Look-ups in named tables: a row name and a column name give one cell, copied from the table.

fuz:
|  | dum | giliv | buk | guregev | sudas | sem | nela | dolo | gega |
|---|---|---|---|---|---|---|---|---|---|
| tepeb | 107 | 75 | 115 | 109 | 58 | 86 | 137 | 76 | 105 |
| sataf | 130 | 171 | 92 | 93 | 64 | 103 | 143 | 147 | 75 |
| batapad | 93 | 158 | 75 | 105 | 136 | 40 | 154 | 82 | 185 |
| kotemu | 49 | 175 | 121 | 107 | 108 | 81 | 97 | 32 | 63 |
| fikob | 60 | 165 | 118 | 113 | 129 | 62 | 86 | 16 | 39 |
| gol | 135 | 108 | 80 | 137 | 34 | 89 | 57 | 69 | 130 |
| gelit | 101 | 54 | 139 | 74 | 42 | 73 | 174 | 68 | 97 |
| kogeme | 154 | 102 | 43 | 159 | 75 | 167 | 128 | 19 | 113 |
| bug | 94 | 64 | 150 | 114 | 38 | 49 | 135 | 93 | 106 |
| salod | 72 | 158 | 134 | 108 | 13 | 195 | 106 | 156 | 51 |
| nunotiv | 50 | 90 | 41 | 119 | 62 | 46 | 51 | 144 | 98 |

dum of kogeme: 154
gega of tepeb: 105
guregev of batapad: 105
giliv of gelit: 54
buk of gol: 80
dum of salod: 72
nela of bug: 135
nela of kotemu: 97
nela of nunotiv: 51
guregev of nunotiv: 119
dum of gelit: 101
sem of nunotiv: 46
gega of gol: 130
giliv of kotemu: 175

masuber:
         domar  ruz  faba  buf  mir  galis  savesom  zukot  luf  pok
lov        5.9  7.7   6.2  7.1  7.8    7.1      6.1    7.2  5.8  7.1
demes      8.0  5.8   4.8  8.5  5.9    5.7      8.7    5.9  7.4  4.2
ziv        7.4  5.4   5.6  8.8  7.2    6.2      8.3    6.2  6.7  6.4
vosek      5.6  6.7   7.3  6.5  7.8    8.2      5.5    7.8  6.3  7.6
gok        6.6  8.2   6.2  1.2  8.9    7.0      2.7    7.4  2.9  4.5
vof        6.4  6.4   6.6  8.5  8.5    7.9      5.0    7.4  6.1  7.6
dabu       5.1  8.3   8.6  6.1  8.7    6.7      4.5    6.9  5.7  8.1
zil        7.0  7.1   5.1  5.6  7.8    6.3      5.1    6.5  5.1  5.1
telimup    4.9  8.1   8.8  3.1  6.9    4.9      5.6    6.5  6.6  7.6

domar of vof = 6.4
mir of telimup = 6.9
ruz of demes = 5.8
pok of dabu = 8.1
faba of gok = 6.2
ruz of gok = 8.2
ruz of dabu = 8.3
faba of demes = 4.8
zukot of vosek = 7.8
luf of demes = 7.4
mir of gok = 8.9
zukot of vof = 7.4
faba of telimup = 8.8
galis of zil = 6.3
pok of gok = 4.5
ruz of vosek = 6.7
Row with the largest ruz: dabu

lun =
|  | gabi | tovo | benotis | fupu | gem | sinapor | nir | surizir | sefepud | zavu |
|---|---|---|---|---|---|---|---|---|---|---|
| tam | 66085 | 60332 | 93598 | 85927 | 57753 | 69429 | 74030 | 63580 | 69381 | 69433 |
| nukor | 70258 | 59437 | 41355 | 68422 | 63130 | 44310 | 58312 | 83401 | 67124 | 71162 |
| loti | 61458 | 72496 | 11087 | 49469 | 72801 | 35492 | 63639 | 84185 | 74372 | 49208 |

gem of loti = 72801
fupu of loti = 49469
fupu of tam = 85927
sinapor of loti = 35492
nir of tam = 74030
gem of tam = 57753
benotis of nukor = 41355
surizir of nukor = 83401
gabi of tam = 66085
tovo of tam = 60332
zavu of loti = 49208
surizir of tam = 63580
zavu of tam = 69433
gem of nukor = 63130
sefepud of nukor = 67124
nir of loti = 63639

mivuva
|  | ziruzu | fer | gere | ligun | talu |
|---|---|---|---|---|---|
| pibavo | 56.43 | -1.58 | 54.41 | 1.57 | -35.71 |
| kiti | 71.48 | 80.66 | 79.62 | -22.93 | 32.35 |
| fes | -12.77 | 19.70 | 9.18 | 40.79 | -8.69 |
| ruv | -24.09 | 35.49 | 17.73 | -36.87 | 22.04 |
| pubutir | -45.49 | -51.67 | 77.74 | 48.34 | -2.47 |

ruv, ligun: -36.87
fes, ligun: 40.79
pibavo, ligun: 1.57
pubutir, gere: 77.74
pibavo, fer: -1.58
kiti, fer: 80.66
pubutir, ligun: 48.34
kiti, ziruzu: 71.48
fes, ziruzu: -12.77
kiti, talu: 32.35
pibavo, gere: 54.41
pubutir, fer: -51.67
pibavo, ziruzu: 56.43
fes, talu: -8.69
fes, gere: 9.18
Row with the largest ziruzu: kiti

bab
        zazab  pefem  zoko  zisu  zolaz  vuro  givib  febomo  kod  dob
zudit      60    110   114    89     93    99     83      92   93  193
leguta    170     65   148   135     96   124    156      96  143  109
dal        41     61   192   195    150    52    133     105  186    7
lipipa     49    195   109   105    101    41    217     123  106  174

zudit, zisu: 89
leguta, zisu: 135
lipipa, febomo: 123
zudit, vuro: 99
leguta, zolaz: 96
zudit, pefem: 110
zudit, febomo: 92

mev =
,firu,vozuva
zar,-0.6,-0.7
dipa,0.2,0.4
bovi,-0.4,0.4
neligi,-0.4,0.4
vod,-0.3,0.0
gerav,0.6,0.8
babugar,0.6,0.4
rolo,0.4,0.1
gof,-0.5,0.3

neligi, firu -> -0.4
gerav, firu -> 0.6
gof, vozuva -> 0.3
babugar, vozuva -> 0.4
rolo, firu -> 0.4
dipa, vozuva -> 0.4
bovi, vozuva -> 0.4
vod, firu -> -0.3
neligi, vozuva -> 0.4
babugar, firu -> 0.6
bovi, firu -> -0.4
vod, vozuva -> 0.0
dipa, firu -> 0.2
zar, firu -> -0.6
gerav, vozuva -> 0.8
zar, vozuva -> -0.7
gof, firu -> -0.5
rolo, vozuva -> 0.1

guvibaf:
         sikar  kope  gilena  bizite  nizizar  golepu  fosob   gib
fikeved   40.9  47.3    51.1    70.8     14.0    15.7   58.3  22.9
tedu      21.8  76.0    54.8    21.0     50.5    86.6   56.0  73.6
ruzeg     62.4  46.0    45.5    30.8     85.3    77.4   38.0  71.7
pup       75.8  33.0    42.7    43.8     86.0    60.3   34.3  60.8
tilid     51.2  38.9    49.1    75.1     20.9    10.3   53.9  20.3
minaza    42.7  61.8    49.7    22.2     72.7    87.7   45.9  77.1
bepor     53.3  54.1    47.7    25.6     80.5    83.7   41.7  75.6
detal     19.3  80.2    55.0    13.1     57.3    98.3   55.5  82.1
labuf     32.6  71.2    52.0    13.5     71.5    99.2   48.9  84.7
tuvaden   62.2  30.7    46.6    77.8     30.3     7.9   49.0  19.8
suk       70.2  39.1    43.7    36.9     87.1    69.5   35.6  67.2
sov       31.8  69.4    52.4    20.4     62.7    88.6   50.9  76.7

golepu of tedu: 86.6
golepu of pup: 60.3
bizite of ruzeg: 30.8
kope of pup: 33.0
bizite of tedu: 21.0
kope of ruzeg: 46.0
sikar of bepor: 53.3
gilena of suk: 43.7
kope of labuf: 71.2
gib of tilid: 20.3
gilena of fikeved: 51.1
nizizar of pup: 86.0
sikar of ruzeg: 62.4
golepu of tilid: 10.3

